Turns in one plane each, and the order they were made in; the first pair answered
ribab:
[-2 25 -6 25 16 -3  2  4] => [-2 26 -7 25 14 -2  1  3]
[-32 -23 -40  -2  37  -1  11   3] => [-25 -22 -18   4  35 -30  28  10]
[ -2  -2  15  -8   1 -35   6   9] => [ 14   7  22  -5 -11 -27  -1  11]
Novag:
[  0   1  19 -13 -14   8 -31  10] => [  4  12  14   4  -9  21 -29   9]
[ -8 -11 -17 -21 -15  -8  17   7] => [  1  -7 -18 -23 -23   3   8   6]
[11 12 12 -1 -7  4 -5 14] => [ 9 16 10  6 -2  6 -1 14]
febe:
[ 35   8  36 -30 -45 -12 -31   4] => [ 40  22  50   0 -37 -18 -11   8]
[ 11  -2 -21 -29 -12  37 -27  -9] => [ 14 -13  -2 -48 -28   4 -23  -4]
[ -9  -5 -27   6  20  27  -4 -14] => [-11 -19 -25 -21   9  14 -13 -14]

Each pair is two turns apart.
[  6  -8  -5 -23   2  -6   0  -3] => [ 14   4  -9 -11   0  15  -8  -4]
Novag Novag
[-21  -2 -30  -6  22  20   2 -10] => [-23  -8  -4   1  22 -23  29  -4]
ribab ribab
[-16   9 -33  11   8  60 -22 -10] => [-40 -18 -40 -20  11  36 -20 -11]
Novag febe
[12 17  2 35 25 16 11  5] => [-12  -5 -23  11  33  26  -2  -4]
febe ribab
[-29 -25   1 -11  17 -40  30  -1] => [ -3   5  23  25  12 -37  38   6]
febe ribab
[-23 -15 -18  -9  11   3  -4  -8] => [-14 -12   7  -1   6 -27  15  -1]
ribab ribab
[-21 -30   8  11  22 -28  41   0] => [-25 -21 -19  26  36  11  31  -9]
febe febe
[ 22  -7  -9 -12 -19  18 -42  -7] => [-11 -30 -25 -22   2   3 -30 -10]
ribab ribab
[-10 -16 -11 -15  -3 -17   1  -1] => [  4  -9  -1 -18 -18 -15  -8   1]
ribab Novag
[ 15  15  11  -6 -19  17  -4  12] => [  7   3   1 -22 -21  15  -9  11]
ribab febe
[-25   7 -54   0  29  16   6   2] => [-26 -18 -34 -42   5 -31   4   9]
febe febe
[-15  15 -24   4  -2  22 -32   7] => [-11  -2   1 -23 -20 -23 -27  15]
febe febe
[ 22  11  16   8  -8  13 -24 -13] => [ 13  -4   5 -14 -10  10 -33 -16]
ribab febe
[ 9 12 -2  8 -2 10  0 -3] => [  0   6 -11  10   8   7   6  -6]
ribab Novag
[-18   2   7  16  17 -25  23  -4] => [-14   4  12  15  13 -28  22  -3]
Novag febe
[ -8 -12 -23 -26 -18  43 -32 -16] => [-25 -38  -1 -45 -17 -19  -5  -9]
ribab febe
[ 31  16 -13  -2 -16   8 -34  -2] => [ 12  24 -15  39  17   3   0  -6]
Novag Novag
[12 13 20 28 15 -5 22  5] => [ 2 10  6 30 28  5 24  1]
Novag febe
[ -6 -14  12  15   2 -13  16 -16] => [ 12   0  21  22  -9  -2   7 -14]
ribab ribab
[ -2 -11  -1 -16 -15   6 -16   6] => [  5  -2  19   5 -13 -14   4  10]
febe febe
[ 38  19  25  35   9 -21  21  18] => [ 22  14 -30  20  19  47 -16   2]
febe febe
[-6  4 -9 -5  6 20  0  2] => [-16  -5  -5  -6  13   2  11   6]
ribab ribab
[ 13   5  28  17   2 -30  29   6] => [ 37  23  18  20 -12  17  -5   3]
ribab ribab
[ -1  20 -29  35  19  24  -8  -4] => [-28  -4 -31  20  33  -8  10  -5]
ribab Novag
[19 21 16 27 -3  3  4  7] => [  8  17 -11  18   3  32 -13  -1]
ribab ribab
[10  9 -7 15 25 20 -3  1] => [-6 -5 -9  9 34  3  8  1]
ribab Novag
[-14 -24   3  -1   7 -17  13  -5] => [ 12  -8  24   9 -10 -18   9  -2]
ribab ribab
[ -1  -1   4  -6   0  13 -16  -2] => [ 1 -3 18 -8 -5 -5 -9  0]
febe febe
[ 16  24 -19   7  -5  21 -19   6] => [ -4   4 -31 -20  -2  13 -24   5]
febe ribab
[ 18  -5  61 -13 -32 -68  16  11] => [ 16  14  62  30 -11 -59  38   9]
febe Novag
[-47 -45 -25 -33  10   1  -1   1] => [-23 -43   8 -47 -18 -31  -1  12]
Novag febe
[ 30  52 -16  59  10   9  20   2] => [-11  21 -68  23  27  36  -4 -13]
febe ribab
[-40 -45  11 -49   1 -43   7 -12] => [-23   1  33  36  27 -40  52  -8]
febe febe
[ -8  -9 -26 -22 -20   2 -25   7] => [ 10   1  -8 -16 -32  -4 -27  12]
febe Novag
[ 1 14 10 49  5 12 15 -4] => [-16   1   6  42  15  -6  27  -5]
ribab Novag
[15 18 10 -1 -8  0 -6  6] => [ 12  13   4 -11  -8   8 -16   4]
ribab febe
[-14 -10 -11 -25   5   7 -24 -13] => [ -7   6 -14  -5  11  26 -23 -16]
Novag Novag
[ 41  29  17   8 -22  17   8  13] => [ 33  23  -4  -7 -21  41 -11   7]
febe febe
[12 -9 -1  7 18  0  5  1] => [  9 -13  -8  -2  16   7   0   1]
febe febe
[-10 -14 -10 -38 -16  -4 -16  -8] => [  7  13 -18  -5 -11  35 -20 -11]
Novag Novag
[  8  11  21  24   3 -23  20   2] => [  5  15  12  33  12 -11  21   0]
Novag febe
[-26 -11 -13  23   2  10  13 -12] => [-26 -23  -3   7  -6 -13  17  -8]
ribab Novag
[-46 -24 -26  13  18   9  18   6] => [-23 -11  15  27   5 -29  38  19]
ribab ribab
[  3 -15  13 -12  -1 -35   1   2] => [ 12  -6  19  -1  -1 -35   5   5]
febe Novag
[-25  17  -7 -18  -5   8  -6   1] => [-19  16  10 -18 -10 -13   4   6]
febe febe
[ -6 -10  -2 -21   0 -19 -11 -12] => [  2   7  10  11   9 -24   9  -7]
febe febe
[-34 -26  -2  49  20 -15  19 -14] => [-43 -46 -12  18  14 -19   6 -16]
febe Novag
[ -6 -20   5 -31 -14 -22 -18   5] => [ 15  -3  21 -17 -25 -18 -17   9]
Novag febe
[ 23  17  -5  23  -5  34 -10  -4] => [  3  12 -12  36  17  24  12  -5]
Novag ribab
[-47 -37 -19  -5   7 -14   7 -11] => [-34 -20   6  26   9 -32  32  -3]
ribab febe
[ 23  19   3   1 -24  22  -9  -1] => [ -7  -1 -27 -14  -6  32 -10  -9]
ribab ribab
[-17 -10  10  16  24 -18  17  11] => [ -6 -22  14 -22  -5 -20  -9  14]
Novag Novag
[-3 15 -7 30 19  3 11  4] => [-17   3 -16  19  26  -2  13   2]
Novag febe
[ 24   0  34 -13 -20 -44  10   8] => [ 45  28  31  16 -18  -8   3   6]
ribab febe
[-41 -20 -26 -20  -6   5 -34  -1] => [-17 -13  -2 -32 -31  -6 -44   4]
febe Novag
[ -7   2 -14  22   0  28   4 -12] => [-12 -21 -12 -22 -18   6  -9  -9]
febe febe
[ 22  -3  15 -12 -27  -3 -14   6] => [  8 -10  -7 -20 -19  16 -24   0]
ribab ribab
[-27   8 -31  26  39   8  17 -11] => [-36 -23 -23 -28  17 -29   8  -6]
Novag Novag
[ -7  18 -19  14  10  20  15 -12] => [-11  -7 -23 -29  -6   6  -4 -11]
febe febe
[ 24  -5  29   7  -1 -32  42  20] => [ 38  -7  31 -18 -24 -22  16  21]
Novag Novag
[  6   4  -2 -17 -11  14 -25   2] => [ 15  13   5  -7 -12  14 -22   5]
febe Novag
[-22 -21 -25 -34  14   8  -9  -3] => [  0 -17  -7 -46 -11  -2 -22   4]
febe Novag
[ 3  0  0 21 -5 -1 15 -4] => [ 0 -2 -5 22 -1  1 15 -6]
Novag febe
[ 57  34   6  -3 -24  43 -13  -3] => [  0  -3 -47 -31  10  58 -15 -18]
ribab ribab
[  6   7  10   0 -17  21  -9  -8] => [-14  -7  -7  -9  -4  22  -8 -13]
ribab ribab
[ 12  27  17  29   9 -26  11   1] => [  7  10  21   1  -3 -48   7   4]
Novag Novag
[ -7  -3  12  10  16 -25  21  -1] => [19 15 23 18  0 -5  7  3]
ribab ribab
[ -1   6 -26   5  -4  28 -22 -15] => [  3   4 -22  -5 -10  26 -28 -14]
febe Novag
[ 27  -7  29 -25 -41   8 -28  -1] => [ 24 -10  34 -28 -43  -5 -22   0]
ribab febe
[  7  13  25  38  20 -20  39   5] => [ 26  14  39  19  -3 -29  24  10]
Novag ribab
[26 17 30 78 19 -4 51 27] => [-1  7  0 80 44 16 53 17]
Novag febe
[  4 -24  30 -27 -15 -17  -2 -15] => [ 26  -4  31 -15 -24   9 -17 -15]
ribab Novag
[  3  -5  -7 -11  24  22 -11 -20] => [ -3 -16  -4 -23  23   9  -9 -20]
Novag febe
[ 19 -13   4 -25 -27   6 -20  -1] => [ 26  -8  13 -17 -30   2 -17   2]
febe ribab
[  1 -13 -15 -42   6   6   2  -3] => [ 10  -9 -10 -45  -2   8  -3  -1]
ribab Novag
[ 46  31  -8 -13 -17  61 -42  17] => [ 49   9  22 -49 -39   5 -39  26]
febe febe
